In the data rows, 128 means zero.
Here are some points, each followed by its number:
np.array([213, 159, 172, 127, 87, 135, 150, 120, 157, 139, 128, 126, 165, 119, 148, 128, 140, 150,
          134, 128, 95, 122, 139, 109, 91, 147, 147, 142, 111, 122]) 0
np.array([119, 136, 122, 105, 150, 208, 79, 143, 155, 112, 117, 83, 119, 85, 110, 145, 113, 100,
          144, 164, 84, 149, 130, 138, 151, 173, 108, 153, 155, 147]) 1
np.array([104, 165, 125, 120, 87, 110, 158, 77, 117, 102, 162, 178, 138, 118, 120, 122, 196, 128,
          114, 97, 139, 131, 140, 115, 145, 137, 114, 122, 107, 123]) 2
np.array([91, 130, 113, 135, 134, 140, 142, 173, 125, 173, 112, 110, 120, 140, 144, 152, 127, 126,
          85, 115, 131, 159, 174, 150, 127, 132, 106, 131, 148, 65]) 3
np.array([126, 123, 119, 119, 135, 156, 126, 124, 111, 135, 160, 120, 87, 121, 129, 157, 57, 165,
          168, 144, 124, 143, 135, 125, 167, 109, 85, 155, 110, 151]) 4
np.array([125, 99, 153, 79, 144, 102, 111, 89, 142, 123, 123, 109, 116, 131, 124, 137, 135, 103,
          103, 123, 120, 91, 117, 121, 121, 88, 186, 143, 134, 148]) 5
np.array([117, 120, 167, 145, 134, 98, 119, 107, 151, 137, 188, 135, 114, 142, 209, 177, 123, 148,
          144, 120, 142, 124, 78, 116, 120, 129, 146, 69, 104, 138]) 6
np.array([101, 165, 96, 160, 150, 122, 124, 157, 112, 91, 84, 146, 131, 98, 139, 121, 137, 99,
          142, 92, 146, 150, 121, 136, 116, 119, 119, 133, 163, 115]) 7
np.array([129, 120, 125, 120, 153, 127, 133, 128, 118, 82, 135, 139, 150, 157, 115, 113, 124, 118,
          139, 128, 171, 106, 128, 192, 104, 112, 140, 96, 130, 137]) 8
np.array([219, 164, 176, 129, 83, 136, 151, 118, 157, 140, 128, 125, 170, 115, 150, 130, 140, 151,
          135, 126, 88, 122, 141, 111, 90, 149, 148, 143, 107, 121]) 9
np.array([189, 152, 178, 135, 102, 138, 154, 116, 155, 139, 124, 115, 147, 108, 140, 127, 129, 142,
          135, 130, 96, 123, 129, 93, 77, 136, 139, 133, 96, 118]) 10
np.array([147, 111, 150, 130, 102, 105, 123, 127, 126, 149, 134, 125, 159, 135, 73, 73, 108, 139,
          100, 152, 130, 54, 73, 131, 141, 101, 104, 106, 137, 119]) 11
np.array([150, 112, 131, 111, 137, 125, 128, 135, 145, 131, 133, 144, 124, 158, 128, 113, 137, 131,
          127, 140, 172, 129, 117, 84, 105, 133, 147, 147, 158, 132]) 12
np.array([107, 186, 104, 172, 152, 121, 120, 160, 124, 103, 108, 163, 138, 96, 140, 119, 132, 96,
          136, 82, 138, 144, 111, 131, 110, 115, 116, 141, 174, 121]) 13
np.array([112, 124, 113, 144, 125, 134, 125, 128, 100, 148, 129, 104, 93, 121, 96, 114, 158, 168,
          132, 143, 120, 141, 146, 125, 128, 125, 138, 96, 108, 186]) 14
np.array([100, 161, 109, 116, 71, 108, 158, 83, 118, 90, 136, 170, 136, 121, 127, 120, 195, 120,
          112, 85, 129, 128, 135, 123, 150, 141, 123, 123, 115, 123]) 15
np.array([94, 126, 104, 135, 128, 131, 153, 181, 121, 185, 105, 110, 123, 151, 148, 152, 131, 132,
          86, 116, 125, 147, 173, 146, 131, 125, 95, 126, 140, 56]) 16
np.array([127, 120, 118, 118, 133, 150, 119, 126, 107, 136, 141, 111, 85, 128, 141, 178, 88, 172,
          163, 135, 125, 143, 142, 132, 162, 110, 88, 161, 123, 152]) 17
np.array([189, 146, 171, 138, 115, 152, 164, 116, 145, 132, 108, 117, 155, 113, 142, 124, 133, 144,
          131, 125, 84, 122, 138, 98, 82, 131, 126, 129, 91, 113]) 18
np.array([95, 165, 122, 126, 93, 111, 155, 78, 113, 95, 158, 187, 144, 121, 123, 120, 194, 121,
          115, 92, 137, 133, 131, 118, 142, 138, 122, 123, 110, 119]) 19
np.array([156, 110, 152, 133, 100, 113, 134, 137, 138, 153, 129, 115, 151, 130, 55, 66, 114, 137,
          93, 149, 125, 52, 73, 138, 154, 118, 133, 125, 158, 123]) 20
np.array([139, 107, 131, 116, 143, 131, 136, 147, 153, 126, 128, 139, 112, 160, 124, 110, 147, 137,
          125, 140, 164, 114, 104, 61, 94, 125, 141, 139, 154, 125]) 21
np.array([129, 102, 105, 119, 136, 89, 152, 132, 73, 129, 142, 143, 132, 125, 132, 95, 125, 106,
          146, 131, 145, 124, 143, 107, 163, 103, 125, 122, 128, 115]) 22
np.array([116, 69, 77, 155, 127, 129, 148, 118, 142, 110, 71, 149, 145, 161, 141, 135, 102, 104,
          137, 136, 129, 147, 118, 133, 127, 159, 120, 139, 100, 114]) 23
np.array([122, 80, 85, 152, 131, 124, 144, 120, 144, 122, 102, 146, 141, 152, 132, 130, 103, 105,
          135, 144, 130, 135, 111, 123, 121, 148, 131, 145, 114, 126]) 24
np.array([141, 98, 111, 97, 127, 117, 124, 138, 144, 125, 117, 139, 110, 161, 132, 113, 151, 140,
          127, 143, 182, 124, 109, 75, 90, 121, 135, 135, 155, 128]) 25
np.array([122, 135, 122, 138, 120, 127, 114, 124, 100, 143, 133, 113, 101, 121, 92, 108, 148, 161,
          127, 138, 123, 140, 158, 138, 132, 126, 136, 86, 107, 191]) 26
np.array([86, 153, 86, 166, 151, 126, 127, 165, 122, 103, 92, 152, 134, 92, 136, 117, 129, 91,
          140, 95, 142, 148, 108, 127, 110, 116, 117, 139, 158, 106]) 27
np.array([179, 151, 173, 132, 96, 137, 153, 103, 140, 128, 111, 124, 165, 111, 141, 122, 133, 139,
          125, 116, 82, 123, 145, 112, 96, 145, 141, 137, 95, 117]) 28
np.array([121, 87, 147, 67, 147, 99, 103, 93, 141, 130, 125, 105, 121, 131, 123, 140, 131, 104,
          107, 131, 128, 105, 130, 134, 128, 87, 178, 131, 125, 142]) 29
np.array([118, 145, 129, 112, 158, 198, 56, 136, 143, 109, 112, 75, 110, 77, 103, 146, 133, 112,
          156, 184, 98, 166, 134, 142, 151, 173, 111, 131, 142, 145]) 30
np.array([107, 175, 87, 163, 146, 125, 126, 179, 135, 109, 122, 165, 141, 103, 142, 121, 133, 93,
          141, 89, 142, 158, 117, 136, 118, 122, 121, 147, 183, 118]) 31
np.array([145, 112, 150, 125, 103, 101, 122, 126, 134, 153, 135, 124, 157, 134, 77, 78, 124, 139,
          101, 158, 133, 76, 79, 135, 140, 103, 121, 108, 146, 118]) 32
np.array([116, 113, 160, 149, 137, 108, 130, 109, 155, 140, 196, 135, 113, 140, 183, 162, 111, 137,
          147, 125, 148, 126, 83, 122, 123, 133, 154, 81, 110, 140]) 33
np.array([138, 106, 129, 121, 142, 131, 137, 145, 153, 126, 126, 140, 115, 160, 125, 112, 143, 135,
          127, 141, 161, 116, 104, 67, 96, 128, 139, 139, 151, 125]) 34
np.array([126, 118, 116, 111, 130, 148, 124, 126, 110, 141, 154, 119, 94, 126, 141, 173, 83, 176,
          167, 139, 121, 145, 142, 132, 174, 111, 95, 167, 113, 156]) 35
np.array([191, 152, 183, 137, 114, 144, 162, 116, 144, 131, 115, 119, 165, 118, 141, 126, 136, 148,
          140, 128, 89, 120, 140, 116, 91, 136, 138, 137, 101, 123]) 36
np.array([120, 89, 152, 76, 162, 103, 116, 94, 149, 136, 131, 115, 127, 137, 130, 143, 131, 107,
          109, 135, 129, 101, 125, 132, 128, 92, 200, 149, 137, 149]) 37
np.array([147, 106, 145, 131, 91, 104, 128, 125, 134, 152, 134, 128, 166, 135, 79, 79, 121, 144,
          96, 157, 135, 73, 86, 135, 150, 112, 119, 117, 142, 115]) 38
np.array([155, 112, 142, 132, 103, 113, 137, 131, 131, 145, 123, 125, 164, 140, 92, 87, 117, 142,
          99, 152, 131, 69, 88, 133, 145, 107, 113, 123, 152, 126]) 39
np.array([140, 107, 136, 124, 88, 97, 121, 128, 137, 155, 146, 135, 165, 138, 86, 78, 124, 143,
          105, 161, 137, 70, 85, 135, 140, 108, 114, 111, 140, 113]) 40
np.array([119, 121, 166, 149, 138, 103, 126, 108, 155, 137, 171, 130, 101, 135, 177, 161, 116, 144,
          154, 128, 146, 125, 71, 112, 120, 132, 147, 74, 108, 137]) 41
np.array([158, 113, 151, 134, 96, 102, 134, 133, 133, 152, 127, 117, 155, 132, 64, 70, 111, 134,
          83, 149, 132, 64, 80, 132, 145, 114, 128, 127, 158, 122]) 42
np.array([126, 85, 103, 165, 129, 125, 135, 119, 144, 123, 112, 157, 158, 160, 139, 132, 96, 107,
          137, 139, 133, 147, 116, 134, 128, 165, 134, 158, 113, 122]) 43
np.array([126, 117, 113, 116, 131, 148, 117, 119, 101, 131, 148, 113, 68, 119, 131, 161, 82, 174,
          166, 140, 118, 139, 135, 129, 173, 111, 89, 161, 113, 150]) 44
np.array([117, 137, 120, 153, 127, 134, 125, 131, 106, 144, 122, 99, 96, 115, 104, 119, 154, 161,
          130, 135, 122, 148, 150, 131, 133, 128, 137, 101, 114, 184]) 45
np.array([121, 173, 124, 120, 83, 115, 172, 84, 118, 97, 142, 166, 134, 116, 116, 114, 177, 119,
          111, 92, 131, 128, 136, 115, 140, 142, 125, 127, 115, 127]) 46
np.array([140, 121, 129, 130, 147, 90, 150, 132, 62, 132, 155, 141, 143, 126, 140, 104, 134, 112,
          143, 126, 139, 108, 134, 91, 159, 101, 130, 126, 134, 115]) 47
np.array([99, 131, 110, 136, 124, 128, 145, 170, 124, 191, 119, 120, 129, 156, 149, 147, 119, 123,
          76, 117, 133, 156, 186, 152, 131, 125, 94, 121, 142, 65]) 48
np.array([185, 150, 172, 133, 100, 145, 150, 118, 160, 137, 116, 115, 158, 109, 142, 129, 134, 142,
          132, 119, 58, 115, 134, 106, 91, 145, 137, 142, 102, 118]) 49
np.array([124, 89, 98, 166, 132, 131, 147, 127, 145, 129, 113, 153, 147, 158, 135, 128, 90, 94,
          127, 135, 137, 155, 126, 136, 125, 152, 118, 139, 107, 117]) 50
np.array([121, 136, 132, 147, 118, 124, 106, 120, 102, 151, 129, 97, 77, 112, 92, 116, 159, 175,
          127, 138, 119, 141, 156, 131, 133, 125, 130, 89, 102, 194]) 51
np.array([101, 127, 117, 132, 118, 128, 137, 160, 122, 184, 113, 116, 131, 149, 155, 150, 128, 130,
          80, 113, 122, 147, 175, 152, 128, 129, 104, 123, 137, 69]) 52
np.array([81, 120, 100, 132, 129, 132, 144, 177, 118, 183, 114, 119, 127, 150, 150, 144, 117, 119,
          56, 98, 123, 150, 169, 150, 127, 120, 105, 125, 145, 58]) 53
np.array([132, 92, 103, 165, 136, 132, 147, 122, 142, 124, 114, 156, 156, 157, 134, 131, 106, 109,
          145, 149, 142, 154, 121, 138, 125, 155, 122, 144, 112, 125]) 54
np.array([87, 158, 85, 168, 156, 128, 126, 165, 126, 105, 102, 151, 128, 86, 134, 119, 128, 81,
          131, 73, 136, 149, 115, 133, 115, 123, 123, 143, 176, 113]) 55
np.array([123, 118, 122, 117, 135, 151, 129, 130, 115, 129, 146, 114, 81, 126, 131, 155, 65, 157,
          164, 139, 128, 142, 131, 131, 160, 105, 81, 142, 97, 142]) 56
np.array([96, 157, 81, 153, 146, 136, 122, 179, 134, 100, 107, 153, 135, 95, 132, 114, 119, 84,
          136, 83, 135, 145, 106, 128, 112, 123, 125, 149, 177, 118]) 57
np.array([117, 141, 135, 107, 146, 174, 23, 129, 148, 107, 118, 87, 114, 71, 109, 144, 126, 116,
          152, 171, 80, 143, 124, 145, 155, 189, 117, 139, 148, 139]) 58
np.array([95, 164, 98, 169, 152, 127, 130, 168, 131, 105, 101, 152, 130, 94, 141, 120, 129, 103,
          144, 101, 147, 149, 109, 132, 114, 119, 125, 135, 165, 116]) 59
np.array([180, 148, 160, 122, 92, 140, 140, 109, 142, 126, 97, 116, 156, 110, 144, 131, 135, 144,
          136, 133, 91, 127, 139, 103, 88, 146, 138, 141, 101, 118]) 60
np.array([99, 130, 105, 127, 120, 131, 151, 175, 122, 172, 100, 115, 130, 154, 157, 150, 129, 129,
          86, 122, 135, 157, 179, 145, 119, 122, 95, 117, 137, 64]) 61
np.array([114, 170, 101, 162, 148, 127, 126, 172, 128, 108, 118, 154, 139, 94, 128, 115, 129, 101,
          136, 92, 141, 140, 110, 133, 115, 116, 118, 142, 177, 123]) 62
np.array([133, 98, 150, 70, 151, 99, 111, 93, 141, 130, 126, 105, 121, 137, 126, 144, 139, 104,
          110, 133, 124, 102, 129, 135, 132, 99, 197, 150, 140, 155]) 63
np.array([121, 126, 126, 122, 166, 128, 138, 135, 127, 90, 149, 143, 154, 167, 119, 120, 125, 107,
          140, 116, 166, 108, 128, 198, 107, 122, 161, 105, 128, 136]) 64
np.array([118, 140, 131, 105, 146, 172, 24, 131, 139, 106, 115, 88, 117, 70, 106, 139, 128, 113,
          151, 171, 79, 140, 128, 141, 158, 185, 113, 142, 148, 136]) 65
np.array([138, 106, 128, 120, 142, 131, 137, 145, 152, 126, 126, 140, 116, 160, 125, 112, 142, 134,
          126, 141, 162, 117, 105, 68, 97, 127, 139, 139, 150, 125]) 66
np.array([147, 113, 131, 110, 138, 124, 131, 140, 145, 127, 119, 137, 109, 153, 123, 106, 132, 128,
          121, 137, 176, 122, 110, 75, 99, 128, 138, 134, 149, 126]) 67
np.array([148, 111, 136, 115, 143, 127, 133, 143, 150, 132, 137, 140, 113, 157, 130, 117, 141, 130,
          122, 132, 163, 125, 112, 75, 98, 122, 136, 137, 152, 131]) 68
np.array([115, 130, 121, 142, 116, 123, 106, 120, 88, 139, 123, 96, 100, 124, 97, 114, 152, 159,
          129, 137, 115, 142, 145, 130, 135, 126, 133, 86, 93, 182]) 69
np.array([201, 156, 171, 130, 97, 144, 161, 118, 153, 135, 117, 119, 171, 114, 144, 125, 133, 143,
          134, 133, 85, 128, 152, 113, 100, 148, 145, 143, 104, 124]) 70
np.array([130, 119, 119, 116, 134, 153, 117, 122, 106, 132, 145, 111, 81, 126, 140, 181, 84, 176,
          172, 137, 125, 142, 136, 130, 164, 108, 86, 164, 121, 159]) 71
Which five points above are nearest to each new point? Their numbers follow each, nearest first.
np.array([157, 113, 150, 133, 95, 101, 133, 132, 133, 152, 127, 117, 154, 132, 64, 71, 112, 135,
          85, 151, 133, 66, 81, 132, 145, 113, 126, 125, 157, 121]) 42 20 38 32 39
np.array([124, 88, 92, 163, 130, 129, 148, 114, 133, 115, 97, 149, 140, 150, 133, 131, 113, 108,
          134, 137, 128, 134, 113, 123, 124, 157, 121, 142, 108, 121]) 24 23 54 43 50
np.array([125, 125, 121, 118, 136, 158, 117, 125, 114, 133, 157, 117, 91, 117, 127, 156, 63, 160,
          166, 146, 120, 144, 135, 127, 167, 116, 87, 154, 113, 149]) 4 56 44 35 71
np.array([159, 117, 145, 129, 98, 110, 123, 130, 132, 142, 119, 116, 158, 133, 88, 90, 122, 137,
          96, 151, 126, 73, 88, 140, 151, 119, 122, 123, 153, 125]) 39 38 32 42 20
np.array([77, 124, 99, 126, 121, 124, 137, 167, 118, 180, 114, 119, 127, 153, 152, 150, 123, 121,
          57, 100, 120, 142, 169, 144, 127, 128, 111, 129, 146, 61]) 53 52 48 16 3
np.array([116, 82, 154, 88, 170, 113, 122, 98, 146, 131, 127, 106, 118, 133, 123, 142, 135, 105,
          112, 135, 131, 107, 126, 134, 128, 93, 195, 139, 127, 139]) 37 29 63 5 12
np.array([122, 143, 130, 111, 157, 197, 58, 136, 145, 109, 113, 77, 116, 78, 100, 142, 130, 111,
          153, 185, 99, 158, 127, 142, 151, 172, 111, 136, 149, 141]) 30 1 58 65 45
np.array([104, 171, 89, 168, 155, 126, 125, 171, 128, 109, 113, 161, 137, 97, 143, 123, 137, 98,
          140, 93, 142, 155, 114, 128, 111, 119, 123, 150, 193, 120]) 31 62 13 59 57
np.array([94, 126, 113, 132, 122, 128, 136, 164, 121, 189, 114, 115, 127, 152, 156, 153, 128, 129,
          75, 112, 125, 149, 177, 155, 132, 128, 100, 122, 140, 65]) 52 48 16 3 61
np.array([120, 121, 164, 148, 139, 102, 128, 110, 146, 136, 168, 131, 104, 134, 174, 156, 118, 141,
          154, 129, 146, 124, 76, 111, 124, 129, 145, 77, 109, 135]) 41 33 6 68 34
np.array([149, 111, 153, 131, 99, 101, 123, 127, 128, 151, 135, 127, 168, 136, 68, 65, 113, 138,
          94, 154, 132, 46, 67, 131, 138, 99, 105, 100, 139, 116]) 11 32 38 40 42
np.array([185, 151, 165, 130, 84, 134, 153, 110, 150, 136, 112, 117, 173, 116, 146, 129, 130, 143,
          131, 119, 73, 122, 145, 119, 101, 143, 142, 131, 91, 114]) 28 70 49 60 36
np.array([130, 102, 106, 169, 136, 135, 153, 126, 143, 127, 110, 159, 151, 157, 134, 128, 102, 108,
          134, 146, 132, 149, 128, 139, 134, 170, 128, 142, 114, 120]) 54 50 43 24 23
np.array([195, 154, 188, 139, 111, 145, 164, 114, 146, 135, 113, 118, 167, 114, 143, 127, 137, 152,
          140, 129, 82, 122, 141, 108, 88, 137, 135, 139, 97, 120]) 36 18 70 10 28
np.array([139, 101, 111, 100, 125, 117, 124, 137, 140, 127, 118, 136, 108, 158, 129, 113, 152, 142,
          127, 142, 176, 125, 112, 79, 93, 121, 134, 131, 151, 134]) 25 67 66 34 21
np.array([118, 85, 147, 85, 150, 106, 115, 88, 144, 132, 136, 122, 135, 141, 129, 141, 126, 98,
          110, 134, 129, 109, 123, 129, 128, 106, 213, 147, 128, 141]) 37 63 5 29 12
np.array([92, 154, 90, 165, 152, 126, 125, 162, 127, 109, 104, 148, 131, 90, 129, 115, 127, 86,
          129, 80, 136, 142, 111, 133, 117, 122, 122, 140, 174, 113]) 55 57 27 59 62
np.array([129, 102, 115, 183, 144, 138, 152, 119, 146, 124, 108, 157, 145, 151, 131, 132, 106, 110,
          146, 148, 131, 153, 117, 134, 130, 155, 123, 136, 103, 121]) 54 50 43 24 23
np.array([128, 103, 115, 177, 144, 136, 151, 120, 144, 121, 110, 155, 145, 151, 130, 131, 108, 110,
          145, 145, 133, 149, 118, 140, 128, 153, 126, 134, 105, 122]) 54 50 43 24 23
np.array([90, 128, 100, 127, 123, 131, 151, 181, 119, 176, 99, 115, 127, 158, 159, 152, 128, 127,
          82, 121, 140, 160, 182, 148, 121, 120, 91, 115, 141, 59]) 61 16 48 3 52
np.array([133, 91, 104, 166, 131, 132, 148, 121, 148, 125, 114, 154, 151, 155, 134, 127, 91, 96,
          133, 137, 132, 151, 121, 131, 122, 153, 121, 141, 103, 122]) 50 54 43 24 23
np.array([96, 126, 114, 134, 122, 128, 135, 161, 119, 186, 115, 114, 124, 149, 152, 150, 131, 132,
          80, 115, 125, 149, 175, 153, 132, 128, 103, 120, 138, 75]) 52 48 3 16 61
np.array([81, 122, 101, 125, 124, 121, 138, 164, 112, 175, 117, 122, 128, 150, 151, 145, 123, 121,
          64, 102, 121, 139, 166, 140, 130, 125, 111, 127, 144, 64]) 53 52 16 48 3
np.array([91, 130, 113, 136, 135, 141, 142, 172, 123, 172, 111, 109, 119, 140, 143, 152, 128, 126,
          86, 116, 130, 160, 174, 149, 126, 131, 106, 131, 148, 65]) 3 16 52 61 48
np.array([114, 106, 159, 145, 131, 96, 115, 102, 152, 142, 204, 136, 113, 137, 179, 166, 118, 144,
          150, 124, 145, 130, 79, 115, 118, 129, 153, 93, 111, 137]) 33 41 6 68 12
np.array([127, 82, 90, 168, 137, 131, 148, 118, 136, 117, 92, 146, 140, 153, 135, 133, 106, 106,
          136, 141, 127, 135, 111, 123, 121, 159, 121, 145, 109, 121]) 24 23 43 54 50
np.array([90, 150, 88, 167, 149, 126, 129, 161, 124, 104, 93, 152, 136, 97, 136, 118, 127, 93,
          140, 100, 141, 149, 108, 127, 111, 119, 118, 140, 154, 108]) 27 59 7 55 57
np.array([121, 134, 134, 147, 120, 122, 108, 119, 106, 150, 135, 100, 79, 114, 100, 120, 155, 172,
          130, 137, 121, 140, 149, 130, 132, 126, 132, 87, 102, 190]) 51 26 14 69 45
np.array([129, 106, 107, 120, 142, 89, 163, 134, 53, 125, 136, 141, 143, 129, 145, 105, 128, 107,
          139, 113, 132, 92, 126, 81, 148, 89, 120, 118, 128, 110]) 47 22 67 68 66
np.array([128, 122, 120, 120, 157, 131, 142, 137, 122, 88, 143, 136, 158, 166, 119, 120, 122, 106,
          138, 111, 159, 93, 127, 202, 100, 121, 151, 98, 133, 138]) 64 8 54 24 50
np.array([191, 150, 175, 136, 95, 141, 160, 117, 160, 139, 116, 118, 161, 112, 145, 127, 136, 145,
          130, 114, 55, 112, 135, 103, 85, 142, 140, 142, 98, 115]) 49 28 18 70 36
np.array([121, 147, 119, 108, 153, 194, 63, 142, 149, 104, 115, 89, 121, 75, 105, 140, 120, 106,
          147, 163, 88, 142, 126, 143, 156, 182, 109, 141, 152, 144]) 1 30 65 58 17
np.array([137, 127, 128, 123, 164, 136, 145, 138, 125, 86, 135, 136, 147, 164, 122, 123, 129, 111,
          141, 117, 166, 105, 132, 211, 111, 125, 166, 115, 138, 148]) 64 8 54 12 24
np.array([187, 149, 163, 126, 93, 143, 143, 115, 147, 127, 107, 112, 159, 109, 139, 128, 131, 142,
          134, 133, 90, 128, 146, 113, 95, 146, 136, 137, 100, 118]) 60 28 70 36 49
np.array([126, 97, 152, 77, 149, 108, 99, 92, 144, 124, 118, 100, 115, 127, 123, 140, 130, 103,
          107, 132, 116, 93, 117, 124, 122, 93, 185, 145, 138, 149]) 5 63 29 37 12
np.array([148, 117, 133, 113, 138, 128, 136, 141, 147, 129, 133, 145, 116, 155, 125, 113, 146, 128,
          117, 128, 162, 126, 116, 74, 99, 121, 132, 140, 152, 130]) 68 66 67 34 12
np.array([112, 173, 118, 119, 82, 113, 175, 82, 116, 94, 146, 171, 131, 116, 113, 113, 181, 116,
          109, 88, 135, 129, 135, 115, 145, 142, 123, 126, 115, 127]) 46 15 2 19 22
np.array([131, 126, 134, 131, 149, 94, 150, 123, 57, 123, 139, 141, 134, 124, 138, 106, 143, 119,
          149, 131, 147, 117, 136, 95, 160, 104, 130, 118, 124, 114]) 47 22 12 67 68
np.array([106, 161, 125, 120, 94, 112, 157, 84, 118, 102, 161, 174, 138, 121, 121, 122, 192, 127,
          116, 100, 141, 129, 140, 122, 143, 137, 119, 121, 109, 125]) 2 19 46 15 22
np.array([96, 158, 81, 153, 146, 134, 120, 178, 133, 99, 106, 154, 135, 94, 132, 114, 120, 85,
          137, 85, 135, 146, 106, 128, 113, 123, 125, 148, 176, 118]) 57 55 27 62 31
np.array([126, 117, 116, 117, 131, 146, 126, 126, 112, 139, 149, 122, 98, 128, 140, 169, 84, 169,
          164, 139, 121, 145, 139, 132, 171, 115, 98, 165, 112, 153]) 35 17 71 44 4
np.array([127, 122, 124, 120, 160, 130, 134, 128, 116, 75, 134, 139, 148, 158, 118, 117, 124, 116,
          142, 124, 175, 109, 132, 198, 100, 112, 143, 94, 129, 139]) 8 64 54 24 12
np.array([100, 161, 111, 112, 64, 106, 161, 75, 116, 89, 139, 172, 137, 124, 126, 121, 201, 124,
          110, 86, 128, 126, 136, 121, 153, 143, 123, 122, 109, 124]) 15 2 19 46 22
np.array([188, 146, 170, 137, 114, 152, 164, 115, 145, 132, 109, 118, 156, 113, 143, 125, 133, 144,
          132, 126, 85, 122, 137, 99, 83, 131, 126, 128, 90, 112]) 18 36 10 28 49
np.array([129, 99, 152, 72, 149, 96, 111, 86, 143, 130, 125, 108, 118, 132, 122, 138, 126, 96,
          108, 136, 133, 111, 133, 137, 126, 91, 172, 132, 131, 147]) 29 63 5 37 12
np.array([133, 90, 102, 169, 133, 132, 147, 121, 144, 126, 110, 157, 156, 156, 136, 132, 106, 110,
          146, 153, 139, 158, 120, 131, 127, 158, 119, 148, 111, 125]) 54 43 50 24 23
np.array([94, 159, 77, 158, 146, 129, 127, 182, 131, 99, 106, 160, 137, 96, 135, 111, 120, 83,
          135, 75, 139, 145, 104, 126, 108, 118, 126, 149, 179, 115]) 57 55 27 31 62
np.array([193, 150, 175, 140, 112, 154, 167, 113, 144, 132, 106, 115, 159, 109, 144, 126, 132, 145,
          132, 125, 76, 122, 140, 101, 81, 132, 125, 128, 85, 111]) 18 36 10 49 28
np.array([91, 149, 90, 162, 145, 124, 128, 162, 123, 107, 95, 150, 137, 96, 132, 114, 129, 96,
          138, 103, 142, 143, 106, 128, 113, 115, 117, 136, 157, 107]) 27 59 7 55 57
np.array([122, 136, 122, 139, 117, 127, 112, 123, 98, 148, 132, 110, 96, 117, 89, 107, 150, 165,
          126, 140, 120, 144, 162, 134, 134, 128, 135, 85, 105, 196]) 26 51 69 14 45
np.array([135, 103, 115, 171, 138, 130, 140, 121, 138, 118, 100, 154, 147, 158, 136, 131, 111, 111,
          140, 141, 135, 149, 116, 123, 120, 145, 119, 142, 116, 126]) 54 43 50 24 23
np.array([129, 112, 118, 119, 141, 81, 156, 134, 74, 135, 149, 149, 138, 125, 134, 93, 126, 105,
          143, 123, 136, 109, 138, 100, 158, 81, 100, 91, 114, 108]) 22 47 39 40 32
np.array([101, 163, 99, 157, 152, 125, 121, 155, 119, 91, 82, 142, 129, 99, 139, 125, 137, 98,
          138, 92, 143, 148, 119, 138, 113, 119, 125, 135, 164, 118]) 7 59 27 55 13
np.array([91, 132, 100, 131, 125, 130, 148, 179, 119, 169, 98, 118, 127, 153, 157, 150, 129, 124,
          86, 118, 139, 159, 176, 147, 121, 121, 94, 118, 144, 64]) 61 16 3 48 52
np.array([85, 120, 103, 131, 130, 128, 145, 174, 114, 178, 117, 121, 128, 148, 148, 140, 119, 119,
          64, 102, 125, 147, 167, 146, 130, 118, 107, 125, 143, 62]) 53 48 16 52 3
np.array([106, 157, 123, 124, 92, 113, 158, 82, 120, 104, 159, 176, 138, 121, 122, 123, 189, 126,
          116, 102, 139, 134, 139, 117, 144, 139, 114, 123, 106, 123]) 2 19 46 15 22
np.array([187, 151, 178, 133, 98, 140, 153, 106, 142, 131, 108, 120, 168, 110, 143, 123, 129, 141,
          127, 121, 78, 122, 145, 111, 91, 145, 143, 138, 94, 116]) 28 36 70 49 60
np.array([124, 94, 150, 75, 154, 103, 117, 102, 153, 140, 153, 120, 136, 143, 127, 142, 127, 94,
          107, 132, 129, 110, 127, 134, 127, 89, 191, 139, 133, 144]) 37 63 29 5 12
np.array([89, 122, 85, 126, 118, 122, 135, 166, 117, 179, 122, 124, 124, 146, 144, 139, 122, 116,
          67, 105, 127, 147, 168, 146, 126, 125, 102, 127, 148, 70]) 53 48 52 3 16
np.array([130, 113, 128, 124, 137, 79, 135, 122, 46, 124, 136, 141, 143, 128, 136, 101, 132, 114,
          142, 127, 135, 99, 125, 87, 153, 87, 114, 111, 121, 107]) 47 22 39 67 32
np.array([126, 125, 123, 120, 152, 128, 137, 124, 116, 77, 135, 142, 147, 155, 118, 117, 130, 116,
          140, 121, 171, 112, 133, 192, 106, 115, 141, 97, 127, 138]) 8 64 54 24 22
np.array([128, 117, 119, 126, 159, 133, 139, 135, 130, 101, 152, 145, 155, 162, 118, 114, 108, 97,
          135, 115, 163, 108, 132, 205, 111, 125, 149, 107, 126, 135]) 64 8 54 50 24
np.array([126, 98, 153, 79, 143, 102, 110, 87, 140, 123, 121, 108, 115, 130, 123, 137, 136, 103,
          104, 124, 120, 92, 118, 122, 121, 88, 186, 143, 135, 148]) 5 63 29 37 12
np.array([131, 125, 123, 126, 150, 157, 126, 126, 105, 134, 164, 121, 87, 126, 131, 155, 51, 156,
          163, 138, 127, 148, 144, 135, 166, 110, 81, 161, 118, 153]) 4 56 35 44 17
np.array([109, 176, 130, 124, 84, 113, 166, 81, 120, 95, 157, 178, 136, 121, 118, 116, 192, 122,
          110, 94, 138, 135, 140, 117, 146, 136, 114, 120, 106, 125]) 2 19 46 15 47
np.array([135, 102, 113, 176, 138, 131, 142, 119, 137, 116, 97, 155, 150, 158, 137, 133, 108, 109,
          141, 140, 129, 150, 116, 127, 122, 148, 118, 143, 113, 126]) 54 43 50 24 23
np.array([125, 125, 124, 119, 155, 122, 129, 131, 123, 92, 141, 134, 142, 151, 112, 113, 116, 106,
          140, 125, 180, 110, 133, 192, 95, 109, 136, 86, 122, 135]) 8 64 54 50 12
np.array([142, 107, 139, 115, 142, 123, 117, 133, 143, 128, 130, 145, 113, 162, 130, 115, 147, 134,
          123, 136, 169, 119, 119, 96, 113, 141, 155, 146, 154, 126]) 12 68 67 66 34
np.array([186, 148, 164, 124, 88, 136, 148, 107, 141, 127, 96, 118, 159, 112, 147, 129, 136, 147,
          134, 128, 92, 126, 141, 100, 82, 141, 139, 140, 96, 115]) 60 28 18 10 70
np.array([119, 139, 128, 149, 121, 124, 108, 124, 103, 145, 125, 101, 81, 111, 96, 117, 157, 168,
          129, 133, 121, 142, 153, 131, 131, 124, 129, 93, 107, 187]) 51 45 26 14 69
